(in the rows, 128 means zero)
The rows of A fall into a few groups, which share some directions, and each row is roughly a mix of its group's hidden directions, except one row that fits no group.
A (108 x 19):
[[148 120 186 104 130 109 146 145 156 161 142 143 134 144 119 156 159 162
  166]
 [147 110 172 168  94 138  96 103 139 168 112 154 132  92 151 127 110 108
  123]
 [109 114 125 136 175 150 169 141 116 105 114  78 165 160 139  95 129 123
  113]
 [129  82 179 126 132 110 128 134 160 172 113 136 135 132 151 134 150 122
  182]
 [123 153  59 127 160 123 131 114  97  99 126  95 117 174 134 131 131 107
  114]
 [110 138  84 112 174 103 163 159 123 116 155  75 122 153 136 145 138 134
  126]
 [130  97 174 136  72 134 101 118 156 132 125 150 156  82 110 126 108 145
  118]
 [102 117 124  76 145 116 158 174 147 114 136 142 106 138 116 110 152 145
  180]
 [138  85 161 134 163 122 141 182 162 137 129 119 148 121 167 100 118 144
  148]
 [140 148 148 152  91 120 128  86 119 171 118 152  94 117 146 126  88  85
  124]
 [149 132 162 163 120 145  96 103  99 137  95 176 136  87 125 116  98 125
  107]
 [107 111 176 123 153 103 180 137  98 153 124 100 161 155 117 146 148 146
  132]
 [ 84 120  96 111 129 150 130 133 154 112 151  89 139 103  96 156 184 135
  131]
 [134 133 188 138 147 117 187 152 132 162 139 117 133 112 142 114  84 135
  119]
 [123 170 117 104 133 147 118 109 121 116 112 186  88  94  89 124 127 123
  157]
 [133 170  80 109 127 109 135 125  85  95 126 148  91 158 120 111  92 121
  115]
 [102 121  80 127 138  70 137 150  70 121 136 106 113 148 144 140 117 124
  112]
 [154 106 174 158 121 119 121 135 140 151 147 100 179 117 137 160 128 160
   92]
 [105 132  84  86 147 135 149 142 173  97 149  90 121 150 113 129 154 129
  156]
 [106 100 140 137  99 116 137 143  62 144 104 158 116 160 152  95 146 111
  125]
 [112 142  54 106 130 113 134 154 138 103 163  94  96 151 140 134 140 121
  125]
 [116 154  94  87 151 103 160 158 116 122 156 119  97 164 117 149 163 143
  150]
 [141  94 169 158  97 138 125 128 114 121 117 118 180 135 140 100 100 141
   80]
 [105  98 105 131  80 145  80 121 144 117 111 162 108  88 133 101 131 102
  144]
 [ 88 112  77 121 172 126 132 132 136  96 106 104 121 105 134  97 100  98
  150]
 [149 153 130 124 119 115 148 138  96 113 159 103 154 170 111 152 131 168
   74]
 [121 105 139 149  95 153  98 109 172 144 114 146 116  73 144 106 109  94
  144]
 [138 152 111 171 181 139 136 124 118 134 129  96 130  95 153 127  84 108
   92]
 [117 130  61 116 138  93 137 153 108 105 144  98 103 170 156 119 117 114
  122]
 [145 147 186 134 105 151 128 101 152 177 130 163 115 101 114 151 148 125
  147]
 [138 131 147 141  72 113 124 112 103 138 116 167 105 123 142  95  71 109
  109]
 [169 166 119 145 130 132 131 158  88 128 160 131 123 158 144 140 141 157
   73]
 [156 141 142 119 121 121 128 127 164 108 161  98 168 122  98 163 106 175
   96]
 [146 132 134 130 146 125 147 120 203 141 155  74 138 123 144 143  96 119
  136]
 [ 85 112  84 130  73 131 119 125 105  95 127 120 122 111 123  96 106 107
   92]
 [ 95 123  87  96 116 157 133 124 167 106 124 124 100 143 124  97 157  96
  170]
 [128 136 130  93 180  80 168 148 108 124 125 122 124 172 120 139 122 148
  161]
 [ 91 111  75 114 116 104 130 137 113 130 125 122  84 156 157 112 147  87
  157]
 [128 158  89 114 193 126 154 129 145 131 131 103  95 151 144 133 133 102
  164]
 [114 111 123  92 142 131 125 154 161 126 117 163  95 122 131 107 156 122
  198]
 [133 154  75 105 165 125 115  98 174 100 132  99 118 132 109 155 119 116
  156]
 [118 129 132 148  87 157 113 107 137 151 113 163  90  93 147  95 114  80
  135]
 [114 114 171 148 122 142 128 117 105 137 126 116 180  95  93 158 152 158
   93]
 [161 120 189 164 116 119 119 114 115 152 118 139 163 107 134 135  87 144
   94]
 [152 121 141 105 123 130 103 108 136 128 112 150 137 186 115 149 186 142
  167]
 [161 139 161 109 161 101 143 125 140 148 107 165 104 157 141 118 103 125
  183]
 [152 142 155 119  78 128 121 123 130 158 125 190  83 143 141 112 130 114
  153]
 [128 148 134 101 156  91 169 158 103 134 157 111 130 159 110 165 149 167
  126]
 [128 151 147 132  74 146 126 113  90 147 118 189  89 124 123 106 130 111
  119]
 [ 65  98  87 114 139 127 114 111 131 105 102 115 128  91 104 126 140 104
  160]
 [102 123 136  94 166 122 166 133 126  92 121  98 169 141  81 131 129 161
  136]
 [115 118 114  87  85  81 128 147 139 136 160 132 103 153 119 161 161 145
  156]
 [148 145 178 139 100  98 151 120 122 169 159 117 138 121 118 173 109 150
   97]
 [144 143 146 161 159 138 138 139 118 124 141 103 163  86 124 138  91 154
   73]
 [113 108 148  94  91 130 110 141 154 125 139 158 132 105  89 148 175 162
  156]
 [110 143  99 136 175 158 122 106 171 117 123  98 128  71 115 136 114 105
  140]
 [114 143 164 100 148 129 148 108 160 129 121 139 136  80  73 147 112 145
  161]
 [120 155  85  84 156  93 152 153 130 116 151 122  87 156 121 143 136 135
  162]
 [146 120 158 149  79 152 101 106 182 146 138 135 136  80 131 130 105 121
  116]
 [ 95 131  81 138  76 136  92  96 123 121 136 123 111  88 110 148 138 104
  106]
 [107 114 150 154  74 139 133 122  79 128 125 128 153 114 119 110 116 130
   67]
 [101 101 119 105 156 114 173 173 139 123 129 105 117 159 157  88 128 118
  161]
 [105 131  82  88 144  94 155 150 155 110 159  84 113 152 123 146 133 133
  150]
 [ 99  81 122 158 104 151 105 103 124 115  92 113 157 114 142  90 115  93
  112]
 [118  92 159 152 158 133 105  97 117 128  71 140 166  94 119 115 107 118
  144]
 [140 116 154 165  86 116 135 112 103 143 131 105 154 142 150 119  85 120
   72]
 [109  99 145 110 165 163 147 152 144 101 113 113 171 140 111 105 170 151
  148]
 [142 104 197 111 105 140 138 134 133 126 115 155 168 150 104 115 147 168
  137]
 [ 93  95 106 104 125 154 118 130 148 108 100 142 118 141 127  92 171 104
  179]
 [102 127  73 108 121 129 152 154 122  98 155  83 123 174 134 119 156 126
  112]
 [142 133 156 151 138 100 124 125  52 143  99 171 127 127 133 124 100 135
  109]
 [167 149 117 153 148 140 106  80 100 123 100 122 144 189 141 134 132 110
  112]
 [145 157 143 101 159  85 166 156 111 139 156 124 122 156 113 165 131 169
  133]
 [107 144  80  87 150 101 156 155 132 110 158 100 104 159 119 146 151 138
  147]
 [ 95 100  78 114 107 132 133 131 167 107 137  82 121 153 149 104 136  94
  141]
 [110 138  64 113 138 140 119 137  96  63 118 128 125 141 112  97 120 130
  108]
 [126 120  80 111 140  89 127 154 135 130 135 124  82 163 171 117 124 104
  165]
 [126 133 153 126 160 124 189 155 105 116 133  95 158 156 128 104  99 149
   98]
 [144 114 177 156 126 106 138 135 113 161 147 102 171 123 132 167 130 160
   91]
 [127 166  68 104 158 112 123 118 120 118 140 121  91 156 117 163 158 119
  152]
 [159 180  97 143 161 101 131 126  99 126 148 116 109 128 136 155  85 133
   92]
 [137  96 191 151 106 159 127 101 149 139  99 131 173 125 131 100 114 121
  122]
 [112 141 155 133 117 152 138 102 131 168 106 170  86  97 128 113 134  87
  164]
 [123 100 176 121 153 166 133 154 156 118 113 144 165  96 109 105 149 158
  148]
 [136 113 171 107 135 103 152 134 154 170 121 148 107 154 146 128 137 119
  191]
 [142 121 165 140 118 140 126 109 202 150 145 100 151  89 127 149 106 129
  130]
 [159 125 179 168  99 154 103 106 131 148 119 151 153  92 132 125 105 132
   94]
 [119  99 154 150  64 146 100 114 139 134 116 153 136  79 129 104 105 116
  110]
 [133 167  85 121 175 123 156 138  93 122 139 108 104 181 140 136 150 120
  124]
 [101 145 157 148 124 153 150 109  70 141 121 129 150 104  91 143 153 136
   87]
 [119  93 117 105  56 121  84 126 132 107 122 161 129 147 115 122 159 138
  141]
 [135 125 204 140 107 138 141 110 149 174 134 135 149  97 110 156 139 141
  128]
 [118  93 129 159 115 139 106 103 105 110  83 132 154 120 143  82  87 100
  109]
 [140 175 139 122 113 154 137  97 169 149 135 155  83  95 117 124 103 100
  148]
 [133 151 106  96 107 130 142 143 189 137 176 114  90 139 130 147 153 127
  153]
 [128 123 111 142  65 137  99 130  89 116 120 170 106 131 144  89 116 113
   98]
 [ 77 111  65 122 107 131 128 132  95  93 121 107 119 142 130  98 136 102
  112]
 [149 110 156 132  73 139  86 116 175 139 126 168 121  91 131 121 111 128
  142]
 [146 130 170 127 168  88 149 140 117 149 141 110 160 127 114 176 124 171
  124]
 [158 146 139 165 135 102 144 126 105 148 140 105 131 133 161 131  68 122
   80]
 [138 141 123 141 115 141 136 114 170 162 133 127  82 129 173 106 108  74
  151]
 [102  92 160 122  93 130 105 121 126 121  98 173 141  76  99 108 114 135
  144]
 [135 160  63 135 116 153  98 120 133  86 137 131 104 109 129 109  97 112
   97]
 [106 107 122 161 112 148 101 107  92 103  99 128 161  89 116 108 104 121
   84]
 [108 142 168 120 104 141 154 126  66 127 117 163 139 125  84 122 147 152
  104]
 [119 112 180 152  91 152 112 106 135 167 123 147 144  77 112 148 153 127
  123]
 [130  98 150 142  62 117 127 137 109 151 123 152 113 154 168  89 115 106
  118]
 [125 137  78 164 124 138 105 102  96 103 122  96 139 129 140 123 103 104
   72]]
One row of each group comes first, with its name. Which group is each row after those in?
[113 123 110 119 190  70 135 144  85 135 119 119 125 132 126 165 135 141
 152] => (41)
[130 175 146 126 151 160 143  93 167 144 137 125 120  78  90 158 124 123
 137] => (117)
[158 139 189 111 135 145 123 125 143 139 111 186 132 118 100 129 139 158
 161] => (129)

[ 96 102 109 130  92 141 113 110 129 136 100 149  96 129 150  89 137  74
 160] => (41)
[ 95  74 126 116 139 125 141 168 169 135 135  97 137 128 154 115 164 124
 166] => (129)
[125 114 203 139 102 118 134 106 118 167 112 156 147  93 106 142 116 138
 132] => (41)
[150 148  78 170 149 139  80  95 117 124 120 116 121 111 149 146 114  99
 101] => (129)
[105 134  94 118 166 111 155 148  60 112 117 118 122 174 131 119 149 128
 123] => (117)
[139 146 173 161 129 143 130 111 139 163 138 127 141  61 115 157 108 135
 101] => (129)
[107  72 167 124  86 146 126 149 147 120 110 149 152 112 132  77 125 133
 137] => (129)
[143 181  89 120 152 132 145 128 112  95 157  97 131 148 105 151 121 149
  86] => (117)
[127 128  76 149 163 132 122 143  98 103 139  79 150 154 146 138 148 132
  87] => (117)
[112 145  87  84 131 118 153 150 166 116 167 101  98 150 119 145 156 132
 155] => (41)
[117 143 108 137 197 136 158 122 151 135 139  64 138 127 136 151 136 112
 133] => (117)
